kaba: [ 77 175 130 127]
Tipin: [116 162 138 148]
timoz: [ 77 175 181 127]
losa: [161 112 104 131]
lun: [123 138 162 153]
len: [ 77 175 181 127]  4
len: [116 162 138 148]  4
len: [ 77 175 130 127]  4
len: [123 138 162 153]  4
len: [ 77 175 130]  3

ruf: [147 140 108 129]
Fizu: [182 116  95  87]
Tipin: [ 95 151 123 170]
gone Fizu: [116 182  95]  [87]
len: [182]  1
len: [ 95 151]  2
gone Fizu: [116  87  95]  [182]

ruf: [112 125 117 123 113 157  96 115 141 142 115 106 155 134 118 110 127 116
 126 141 117 111 128 123 114 143 121 114 129 122 117 129 113 134 135 132
 126 134 100]
lof: [142 128 124 137 135 122 142 132 134 104 136 153 107 139 107 147 128 114
  83 146 119 148 126 105 120 127 157 154 134 115 125 125 125 139 128 136
 125 122 147]
timoz: [105 124 127 119 128 130 101 124 135 117 130 119 144 100 151 151 127 131
 171 125 122 119 134 135 105 124  74 125 112 136 136 124 119 140 132 127
 127 142 124]
Fizu: [138 123 129 126 143 119 136 130 119 141 134  74 159 109 127 155 135 122
 132 143 130 131 135 116  96 131  88  85 121 111 108 135 123 167 118 143
 140 118 131]
len: [112 125 117 123 113 157  96 115 141 142 115 106 155 134 118]  15
gone Fizu: [118 121 130 143 119 126 130 109  74 135 135 119 122 116 108  96  85 143
 131 131 155 111 134 167 132 138  88 136 131 118 159 143 140 123 123 135
 129 141]  [127]
gone Fizu: [119 132 108 130 140 121 131 167 109  96 136 131 134 130 159 138 135 131
  88 116 111 118 143 155 135 118 123 143  74 119 141 122 123 126  85 135
 143 127]  [129]
len: [105 124 127 119 128 130 101 124 135 117 130 119 144 100 151]  15
len: [105 124 127 119 128 130]  6
find: [112 125 117 123 113 157  96 115 141 142 115 106 155 134 118 110 127 116
 126 141 117 111 128 123 114 143 121 114 129 122 117 129 113 134 135 132
 126 134 100]  ruf
len: [138 123 129 126 143 119 136 130 119 141 134  74 159 109 127 155 135 122]  18

Tipin: [129 105 138  97 129]
lun: [152 129 128 129 139]
timoz: [129 105 138  97 130]
len: [129 105 138  97]  4
len: [152 129 128 129 139]  5
gone lun: [129 139 129 152]  [128]
gone lun: [128 129 129 152]  [139]
gone lun: [129 139 152 129]  [128]
len: [129 105 138  97 129]  5

Tipin: [129 143 140  92 115]
Setag: [129 126 128 128 129]
lero: [172 143 140  92 115]
len: [172 143 140  92]  4
len: [129 126 128 128 129]  5
len: [129 126]  2
len: [172 143]  2
len: [129 126 128]  3
len: [129 126 128 128]  4

Setag: [152 119 126 139 126]
timoz: [152 119 126 129 125]
duzu: [147 118 125 172 133]
len: [152 119 126 129]  4
len: [152 119 126 129 125]  5
len: [147 118 125 172]  4
len: [147 118 125]  3
gone Setag: [126 126 119 139]  [152]
len: [152 119 126 139]  4

losa: [140 110 162 124 148 141]
timoz: [135  96 121 120 119 146]
lero: [130 128 140 141  95 125]
kaba: [136 104 107 132  96 139]
Tipin: [154  77 130 136  91 155]
ruf: [134 109 106 132  97 136]
fipo: [133 121 114 142  94 129]
lof: [134 110 162 124 147 142]
gone lero: [125 130 128  95 140]  [141]
gone Tipin: [ 91 136 130 154  77]  [155]
gone losa: [162 124 110 140 148]  [141]
len: [140 110 162 124]  4

duzu: [157  82 159 125 116 153 117 132 116 129 120 118 105 127 111 140 120 150
 101 110 143 113 145 130 128 110 125 137 103 143 133 105 110 141 155 132
 118  98 158 163 164 127 143 123 144]
Setag: [108 142  89  90  93 120 120 114 130 112 153 102  88 137 117 118 161 161
 123 105 149 136 128 105 160 141 139 131 120 117 166 105 131 138 123 114
 143 139 114 110 100 128 120 171 124]
Tipin: [157  82 159 125 116 153 117 132 116 112 120 118 105 127 111 140 120 150
 101 110 143 113 145 130 128 110 125 137 103 143 133 105 110 141 155 132
 118  98 158 163 164 127 143 123 144]
Fizu: [154  80 110  92 148 117 118 148  96 149 125 125 134 137 146  90 125 161
 126 151 103 151 163 120 155 122 131 116 127 143 174 123 165 116  92  92
 167 110 106 110 165 130 131 102 124]
ruf: [157  82 159 125 116 153 117 132 116 129 120 118 105 127 111 140 120 150
 101 110 143 127 145 130 128 110 125 137 103 143 133 105 110 141 155 135
 118  98 158 163 164 127 143 123 144]
kaba: [147 136 113 140 145  93 101 136 157 152 153 146  97 127 107 109  90 159
 171 105 143 121 163 127 125 143 139  94 106 118 133 125 164 122 129  94
 116 141 109 167 124 128 118 123 117]
len: [157  82 159 125 116 153 117 132 116 129 120 118 105 127 111 140 120 150
 101]  19
len: [147 136 113 140 145  93 101 136 157 152 153 146  97 127 107 109  90 159
 171 105 143 121 163 127 125 143]  26

